0: [156 144 161 134 133 125 121 131 129 129 117 100 147 135 117 120]
1: [107 145 150  81 158 150 150  72 186 174 134 125 104 109 178 144]
2: [115 145 154 124 174  90 147 128 142 127 165  96 146 137 169 140]
3: [123  98 183 128  91 130 127 153 112 146  95 153  97 129 156  90]
4: [141 122 174 140 120 101 123 134 122  98 122  79 147 135 127 116]
5: [158 135 106 144 165 130 112 112 127 118 132 119 160 137  98 136]
6: [122  83 156 105  75 126 137 104 145 121 114 133 102 103 147 156]
7: [114 110 128 129 106 102 128 160 126 137 117 129 102 123 127 129]
8: [126 103 173 115 121 145 156 122 140 134 116 136 129 145 135 113]
9: [105 108  85 128 113 146 124 147 130 105 140 149 118 125 136 121]
10: [111 121 109 112 135 144 130  78 155 140 139 156 134 121 101 136]
11: [134 140 111 155 138 136 146 103  88 135  93 141 131 143  76 178]
12: [103 136 146 118 107 137 159 127 154 140 141 117 115 101 154 112]
13: [119 145 103 126 126 122 165 110 130 139 146 130 171 118 104 135]
14: [115  97 156 112 115 122 194 139 154 110 128 112 121 111 147 138]
15: [106 140 117 117  86 115 142 149 139  85 131  94 127 124 130 119]
16: [124  66 147 128 128 118 145 131 117 133 141 168 138 133 151 148]
17: [137 133 129 116 147  94 143 129 144 150 141 128 139  93 137 139]
18: [130 161 163 102 109 158 162 115 141 139 107 102 107 152 132 105]
19: [142 155 115 123  84 188  91 132 119 131  80 131 102 154 111  77]
20: [168 120 125 137 157 153 141 125 104 122  92 112 127 166  93 119]
21: [143 100 150 101 136 122 128  88 125 111 125 137 141 139 148 155]
22: [149 127 156 148 142 106 123 134 112 111 126 101 157 142 106 129]
23: [106  92  67 142  63 181 131 148 112 118 125 153 121 129 119 108]
24: [ 75 112 126 124  92 115 145 144 150 117 131 132  59 102 159 114]
25: [162 114 130 143 183 116 113 107 131 165 125 136 152 134  90 141]
26: [151 110 179 106 146 107 136  93 117 119 124 110 155 136 151 146]
27: [131 160  90 157 159 133 129 128 151 143 149 103 181 115  84 118]
28: [127 133 188 103 144 119 133 111 137 148 119 127 100 119 159 165]
29: [150  64  98 111 156 158 113 107 101 138 113 193 138 154 120 149]
30: [139 127 154  95 104 139 131 116 118 121  91 121  85 128 127 172]
31: [118 152  88 134 129 106 145 129 139 133 169 160 121 110 100 174]
32: [139 162  95 130 149 162 114 128 120 149 137 138 155 155 110  91]
33: [127 123 152 122 117 128 126 119 128 126 131 117 135 140 133 112]
34: [128  98 155 114 121 142 164 126 132 136 134 152 122 148 140 116]
35: [128 135 165 121 133  99 124 118 132 115 139 112 131 145 146 141]
36: [159 131 175 102 177 115 122  67 138 136 123 117 169 144 134 157]
37: [105 105 120  89 136 146 124  71 147 159 131 167 100 123 167 152]
38: [148 167  94 151 135 161  69 171 109 146 109 139 111 149  98  94]
39: [132 132 100 160 149 138  94 183  99 144 142 157 115 125 134 114]
40: [167 146 141 146 148 144 120 138 111 132 122 131 158 131 136 124]
41: [118  98  99 136  88 153 118 139 104  89 112 141 105 161 129 118]
42: [139 163 135 100 126 130 121 130 134 136 128 107 112 130 181 138]
43: [ 83 131 138 123 120  94 165 127 160 111 179 113 101 115 163 139]
44: [130 172 103 119 104 138 139 153 149 126 129 102 107 137 104  96]

[170 139 141 137 153 132 115 129  98 126 120 127 169 135 135 131] 40
[109 151 159 123 173  96 153 121 151 129 161 101 132 121 172 141] 2
[136  80 156 128 137 118 132 126 116 137 137 161 138 135 136 138] 16
[126 128  86 159 161 132 101 187 110 141 147 154 113 133 136 107] 39
[136 110 179 121 115 100 130 141 119  96 116  85 150 140 131 110] 4
[114 138 109 126  78 119 135 156 146  80 138 103 120 123 121 116] 15
[123 188 118 120 203 112 125  94 149 149 166 103 156 151 161 138] 2
[129 153 120 123 152 105 120 131 152 137 148 109 120 113  98 143] 17
[131 105 142 154 105 119 122 160 112 132 121 137 118 114 128 112] 7
[120 123 147 127  75 152 130 144  97 129  89 141  94 134 145  92] 3
[115 145 165 123 175  84 154 130 148 133 153  95 147 125 190 153] 2
[109 103 116  96 118 155 116  64 135 156 120 169 102 121 173 134] 37
[164 154 146 145 153 145 122 141 112 142 124 125 168 135 135 122] 40
[110 139  91 132 129 102 143 132 142 144 162 151 122 102 105 180] 31
[118 189  82 154 172 110 121 146 144 143 167 101 143 127 114 102] 27
[158 171 146 131 152  98 137 118 129 138 136 116 138  90 116 154] 17
[146  58 108 126 160 167 116 102 104 139 113 205 132 162 129 124] 29
[128 143  90 161 156 127 100 175 108 133 148 146 122 123 137 106] 39
[104 116  64 142  65 185 135 152 109 115 128 157 120 127 118 109] 23
[157 106 147 132 123 163 110 105  83 110  81 128 122 175 116 106] 20
[ 79 131 136 121 103  97 156 128 153 109 180 112 100 124 150 137] 43
[135 143 186 115 140 116 124 113 130 143 119 114 101 120 142 160] 28
[122 156 129 141 102 114 127 153  85 149 123 155 101  92 120 147] 7
[109 114  84 137 124 136 132 162 130 114 141 142 121 131 121 109] 9
[112 144  88 178 124 119 106 196 114 132 143 130 104 124 107 116] 39
[121 162 132 114 140 105 145 111 153 132 142 113 125 108 112 154] 17
[115 145 104 125 131 125 151 104 142 149 144 150 168 115  98 135] 13
[ 81 130 142 113 111  98 159 121 163 130 168 119 107 129 154 138] 43
[112 154  97 132 124 125 156 109 131 138 147 138 152 117  98 134] 13
[108  93 181 137  85  99 170 168 141 109 119 100 108  86 144 149] 14
[138 122 157 100 101 127 132 120 117 114  88 129  89 124 125 182] 30
[ 85 125 122 131 100 112 128 135 144 133 128 130  67 104 147 133] 24
[149 124 160 154 149 114 116 130 105 119 132 104 162 148 109 128] 22
[131 163 150 109 104 165 162 116 138 141  95  94 111 158 116  92] 18
[131 186  93 131 105 156 115 158 127 102 130 106 101 138 128 111] 44
[120 104 138 156 154  87 156 156 140 152 161 147 140  98 135 144] 17
[120 120  92 114 145 145 131  88 159 145 145 151 132 131 103 136] 10
[172 125 197 103 183 112 131  56 141 138 128 118 166 136 136 165] 36
[127  80 182 128  89 131 117 149 115 142 103 156  87 119 161  92] 3
[ 83 130 148 109 113  95 163 134 164 126 172 125 105 116 153 133] 43
[104 144 148  81 157 145 146  70 169 168 136 131 103 112 173 154] 1
[164 114 131 151 192 113 122 108 130 156 126 136 148 128  88 146] 25
[155  66 106 125 140 173 106  79 102 136 102 189 136 156 125 137] 29
[140 178 133 107 125 134 129 137 136 122 134 100 119 132 180 144] 42
[146 167 106 135 150 151 113 121 124 141 130 134 161 155 108  90] 32
[100  81 162 115  79 124 145 121 147 119 110 134  97  98 142 144] 6
[114 113  67 149  73 185 131 150 117 125 132 154 111 125 116 112] 23
[126 131 132 124 183 128 116  87 138 164 124 138 149 135 113 125] 25
